In the rows, 128 means zero.
Families of rows that turns and mirrors carry onto each other, the same ones carrying the whole set onto itself: the rest of each named row's family, in list order:
5 families of 8 rows:
z_152: [145  99 150 128 133 111  99 152 130 126 110 124 162 143 127 145 134 123
 165 103]
z_384: [107 106 151 114 147 123  77 139 109 117 117 152 144 151 143  99 129 114
 153 129]
z_851: [134 129 115 126 138 108 128 147 126  94 152 142 134 134 133 119 129 188
 130 130]
z_406: [145 104 135 137 154 107 132 144 130 129 136 137 176 137 150 128 135 115
 143 140]
z_390: [137 100 144 113 134 113  92 143 121 113 139 115 164 173 146 101 133 141
 145 166]
z_670: [140 104 150 116 128 108  97 148 112 132 112 117 166 152 124 141 139 117
 145 100]
z_720: [138 100 152 114 126 107  97 147 124 131 112 116 165 152 129 142 146 127
 159 110]
z_435: [108 105 122 129 137  95 111 147  82  95 135 129 115 132 115  87 132 164
 137 144]
z_727: [155  98 126 141 150 112 133 145 133 120 137 119 166 146 144 126 122 117
 149 149]
z_924: [111 115 126 127 138  97  94 158  85  91 130 120 122 132 124  88 116 174
 144 135]
z_728: [156  96 134 144 153 110 127 144 131 128 131 121 174 134 146 117 135 122
 157 145]
z_497: [135 101 142 117 135 122  93 137 121 104 154 120 166 173 155 113 118 127
 144 151]
z_200: [142 109 118 137 145  75 121 147 112 124 146 125 110 130 124 143 128 152
 118 110]
z_250: [140 107 121 139 154  87 119 137 121 120 145 124 105 136 139 145 127 157
 122 101]
z_236: [118  94 143 109 149 132  80 135 112 106 124 149 154 150 136 110 128 115
 154 130]
z_708: [116 100 141 109 142 130  75 129 121 122 111 146 134 154 141 103 130 123
 161 126]
z_11: [146  88 140 137 158 113 117 139 126 120 144 133 176 139 148 133 133 113
 153 137]
z_783: [134 101 138 118 130 112  95 139 109 116 150 122 168 174 153 101 128 139
 140 162]
z_791: [127 115 148 147 148  94  90 174 106 102 125 129 109 125 134 106 145 157
 133  91]
z_183: [143 110 114 136 145  77 122 147 127 123 141 120 118 129 138 148 128 163
 123 107]
z_42: [107  98 145 109 144 120  87 134 116 117 109 142 139 151 146 101 133 109
 158 132]
z_356: [139  98 150 115 128 115  98 147 115 111 120 117 172 146 134 136 133 111
 154 105]
z_176: [138  93 135 116 133 117  87 142 129 101 142 127 157 164 152  93 126 139
 149 166]
z_841: [130 131 122 139 135 105 135 155 131 100 152 135 131 142 136 112 141 181
 125 138]
z_255: [116 104 114 137 133  96 113 150  86 107 134 116 115 127 127  85 132 178
 138 135]
z_552: [114 111 122 130 132  90 105 152  75  96 142 132 117 132 119  93 119 166
 141 135]
z_41: [137  99 139 120 134 110  91 134 125 116 147 114 152 168 158  96 119 134
 147 163]
z_844: [115 114 145 145 140  88  90 163 117 114 126 120 101 116 135 102 138 169
 138 106]
z_223: [136 126 116 138 138 105 130 155 124  95 155 146 130 138 146 110 141 183
 125 129]
z_864: [142 107 144 116 122 114 105 143 122 129 106 117 164 141 123 135 133 121
 162 104]
z_655: [129 105 155 142 152  82  85 165 108 100 130 115 111 116 137 109 138 159
 138  98]
z_160: [138 103 137 140 158 111 137 142 130 131 130 127 169 144 148 126 132 115
 154 147]
z_828: [132 104 123 147 149  81 127 142 116 131 141 123 108 134 123 145 138 153
 125 109]
z_809: [130 130 114 137 132 100 132 154 133 109 141 133 126 121 132 109 136 186
 128 134]
z_202: [118 108 121 130 141 101 112 151  76  85 133 122 126 124 124  88 122 168
 145 128]
z_866: [113  91 141 113 131 120  78 134 111 111 111 138 134 153 140 106 124 115
 166 121]
z_174: [127 103 139 140 157  89  88 165 110 108 113 120 107 117 137 112 139 153
 133  92]
z_476: [130 122 105 138 145 107 132 150 121 101 148 141 134 136 147 110 127 189
 136 139]
z_934: [134 110 113 143 144  93 122 144 117 135 133 116 102 131 126 133 133 166
 123 105]
z_679: [118 110 155 143 136  88  91 167 110 103 123 120 108 126 134 108 152 157
 138  96]

Which other rows belong to the same family as z_728? z_851, z_250, z_708, z_41, z_864, z_655, z_202
Which other rows belong to the same family as z_255? z_497, z_236, z_11, z_356, z_844, z_809, z_934
Which other rows belong to the same family as z_791? z_390, z_720, z_200, z_42, z_552, z_223, z_160
Which other rows belong to the same family as z_435? z_384, z_406, z_670, z_783, z_841, z_828, z_679

Families of rows that turns and mirrors carry onto each other, the same ones carrying the whole set onto itself: the rest of each named row's family, in list order:
3 families of 5 rows:
z_46: [125 146 122 131 146 107 108 113  98 116 135 146 148 129 164 134]
z_68: [113 148 143 128 149  98 112 104 115 121 129 129 151 160 153 137]
z_694: [111 155 114 135 117 127 173 100  83 109 120 174 119 156 108 151]
z_24: [128 149 122 130 150  97 108 113  99 135 125 143 155 153 158 145]
z_678: [148 146 115 139 109 122 145 125 108  90  97 169 112 156 108 133]
z_144: [109 163 124 136 140  99 144  93  80 142 150 152 146 154 121 146]
z_20: [134 151 116 116 108 121 166 130 131 109  95 155 121 156 108 131]
z_543: [150 142 131 135 128 105 107 128 127  98 103 141 133 159 137 124]
z_364: [132 153 113 114 128 116 120 138 131  98  96 153 139 138 148 126]
z_461: [ 90 156 130 128 142 114 153  86  88 130 140 149 142 159 135 153]
z_103: [121 140 129 144 138 107 145  88  79 137 157 144 137 142 134 143]
z_439: [118 155 124 131 117 116 176 100  98 115 137 173 131 156  90 136]
z_162: [150 133 120 121 134 111 118 131 130 103  95 158 145 154 150 136]
z_548: [126 143 126 135 113 116 182  99 100 132 132 149 120 158 100 142]
z_280: [144 136 121 122 113 122 159 123 128  91 102 177 129 156 108 131]

Which other rows belong to the same family as z_144? z_24, z_439, z_162, z_280
Which other rows belong to the same family as z_103? z_46, z_20, z_364, z_548

Families of rows that turns and mirrors carry onto each other, the same ones carrying the whole set onto itself: the rest of each named row's family, in list order:
9 families of 4 rows:
z_889: [144 148 128 142 117 130 127 139 100 164 118 158  86]
z_545: [153 136 128 115 149 111 131 129 131 169 122 113 115]
z_619: [165 137 135 116 137 119 123 122 110 182 117 108 118]
z_744: [141 117 152 122 120 104 123 121  79 112 127 147 116]
z_39: [165 102  91 101 151 112 122 137  84 141 129 124 126]
z_266: [160 130 127  96 133 114 119 125 123 178 117 113 120]
z_777: [154 136 119 141 121 119 134 120  83 169 103 144  78]
z_140: [125 136 124 114 115 109 124 119  83 109 131 154 114]
z_90: [140 120  90  86 135  90 114 144  86 148 129 142 121]
z_837: [165 137 122 119 134  95 115 112 119 180 117 114 121]
z_525: [154 136 131 122 150 112 124 112 109 173 125 108 132]
z_468: [158 103  95 100 150 108 129 150  83 150 131 123 121]
z_496: [162 112  97  97 145  97 122 151  83 143 145 138 125]
z_671: [158 146 117 110 111 121 118 104 102 166 107 164  91]
z_660: [135 117 131 113 126 116 121 124  73 115 122 163 126]
z_749: [147 136 131 137 115 105 119 121 102 160 102 167  85]
z_424: [153 118 137 120 149 108 128 112 105 176 125 106 122]
z_368: [163 127 136  96 133 104 114 124 109 188 128 136 131]
z_634: [140 127 148 126 129 107 124 116  66 115 125 137 112]
z_184: [155 101  93 107 151 108 115 138  72 142 129 124 101]
z_449: [171 146 114 134 114 119 129 125  94 159 118 171  90]
z_802: [145 130 134 107 123 119 122 118 126 175 123 119 132]
z_603: [140 144 126 113 132  94 122 109  83 121 133 169 119]
z_114: [160 114  89 106 152 102 109 154  94 151 138 147 115]
z_484: [153 145 126 144 118 120 118 114  93 153 114 153  75]
z_789: [137 113 133 124 122 113 118 125  75 108 128 153 116]
z_77: [130 117 130 122 130 104 127 122  79 107 135 149 111]
z_226: [166 115  86  97 145 111 114 132  79 147 132 128 133]
z_122: [149 143 129 150 115 114 118 123  95 158 105 154  85]
z_145: [160 150 128 136 125 122 122 116 104 166 118 167  86]
z_835: [162 102  89 100 154 118 119 140  79 139 124 135 108]
z_191: [152 139 112 145 111 111 123 125  91 168 109 147  79]
z_53: [136 139 132 106 122 104 119 120  93 103 124 143 122]
z_345: [163 136 124 124 142 110 124 118 117 179 112 110 123]
z_638: [144 129 134 119 110 123 122 128  80 110 143 146 115]
z_974: [171 112  92  99 146 108 124 141  98 131 143 126 110]

Which other rows belong to the same family as z_266? z_140, z_496, z_145
Which other rows belong to the same family as z_191? z_744, z_525, z_835
Which other rows belong to the same family as z_368? z_90, z_671, z_603
Which other rows belong to the same family as z_53? z_449, z_802, z_114
Which other rows belong to the same family as z_777? z_424, z_634, z_184
Which other rows belong to the same family as z_545? z_889, z_638, z_974

